ponaz: [154 118 158 155 132 106 98 112 105 113 103 104 110 124 112 104 109 150 121 147 112 105 150 105 132 152 117 147 107 191 143 123 149 124 149 135 118 106 104]
rofo: [157 151 105 147 202 211 151 163 94 151 205 207 202 78 108 174 203 207 190 155 214 188 199 111 223 220 178 198 215 175 187 207 148 131 138 193 176 61 203]
Zate: [198 131 108 193 207 151 211 176 175 148 105 203 207 205 174 94 188 207 190 151 154 215 223 202 187 61 199 203 163 178 111 157 138 78 202 214 220 151 147]
perm: [203 61 176 193 138 131 148 207 187 175 215 198 178 220 223 111 199 188 214 155 190 207 203 174 108 78 202 207 205 151 94 163 151 211 202 147 105 151 157] : rofo
where: [158] : ponaz, 3
perm: [178 131 207 203 188 157 199 207 78 151 220 223 163 215 174 94 138 148 203 193 111 151 147 198 155 214 205 202 211 108 207 61 151 105 176 187 175 202 190] : rofo
perm: [138 157 214 78 220 202 105 147 198 174 175 151 176 207 190 94 215 151 188 193 203 223 108 163 178 203 61 202 199 211 151 131 148 207 205 155 207 111 187] : rofo
which: [198 131 108 193 207 151 211 176 175 148 105 203 207 205 174 94 188 207 190 151 154 215 223 202 187 61 199 203 163 178 111 157 138 78 202 214 220 151 147] : Zate
perm: [61 78 94 105 108 111 131 138 147 148 151 151 151 154 157 163 174 175 176 178 187 188 190 193 198 199 202 202 203 203 205 207 207 207 211 214 215 220 223] : Zate

vadak: [146 114 79 207 92 82 170 103 203 153 117]
Rim: [154 207 202 79 170 92 146 116 114 103 82]
rofo: [129 142 164 117 110 144 143 36 154 119 132]
kotus: [202 82 117 153 170 207 79 92 114 146 103]
perm: [79 82 92 103 114 117 146 153 170 202 207] : kotus
perm: [117 153 203 103 170 82 92 207 79 114 146] : vadak
where: [143] : rofo, 7
perm: [79 82 92 103 114 116 146 154 170 202 207] : Rim
perm: [79 82 92 103 114 117 146 153 170 203 207] : vadak
perm: [153 170 202 114 117 103 92 146 207 82 79] : kotus

vadak: [154 133 102 163 85 134 178 108 94 98]
Rim: [119 137 148 117 154 145 89 123 63 79]
Pog: [210 142 63 89 179 45 109 89 73 178]
kotus: [152 87 141 89 226 112 111 70 160 65]
nelo: [145 108 131 112 144 93 157 146 162 83]
Monan: [197 99 146 88 109 106 129 85 78 48]
rofo: [140 150 183 119 166 150 111 148 180 156]
regi: [112 144 93 158 108 131 145 162 83 146]
where: [99] : Monan, 2
where: [94] : vadak, 9
where: [129] : Monan, 7
where: [123] : Rim, 8
perm: [73 178 210 142 63 89 179 45 109 89] : Pog
where: [180] : rofo, 9
perm: [83 93 108 112 131 144 145 146 158 162] : regi

vadak: [65 64 52 233]
nelo: [152 238 203 157]
gurug: [216 153 187 233]
rofo: [43 65 53 37]
Rim: [217 153 188 234]
Zate: [238 157 175 204]
regi: [65 64 53 37]
where: [188] : Rim, 3
perm: [152 157 203 238] : nelo
perm: [37 53 64 65] : regi
where: [152] : nelo, 1
where: [234] : Rim, 4
where: [52] : vadak, 3

Pog: [211 115 92 111 126 157 69 147]
Monan: [227 130 103 85 110 134 56 143]
vadak: [143 103 227 134 56 85 110 129]
pidem: [105 54 57 194 164 209 170 122]
Rim: [169 101 142 162 56 184 159 144]
ponaz: [105 54 194 122 169 209 164 57]
regi: [107 192 163 156 200 142 113 250]
nelo: [71 183 163 53 197 135 150 233]
Zate: [211 115 92 252 126 157 69 147]
gurug: [83 213 188 122 189 76 111 211]
rofo: [75 200 175 147 182 107 125 244]
kotus: [109 186 186 150 127 130 127 200]
perm: [134 103 56 227 85 130 143 110] : Monan
perm: [56 85 103 110 130 134 143 227] : Monan
where: [183] : nelo, 2
perm: [194 105 122 164 209 54 170 57] : pidem
where: [83] : gurug, 1
where: [144] : Rim, 8

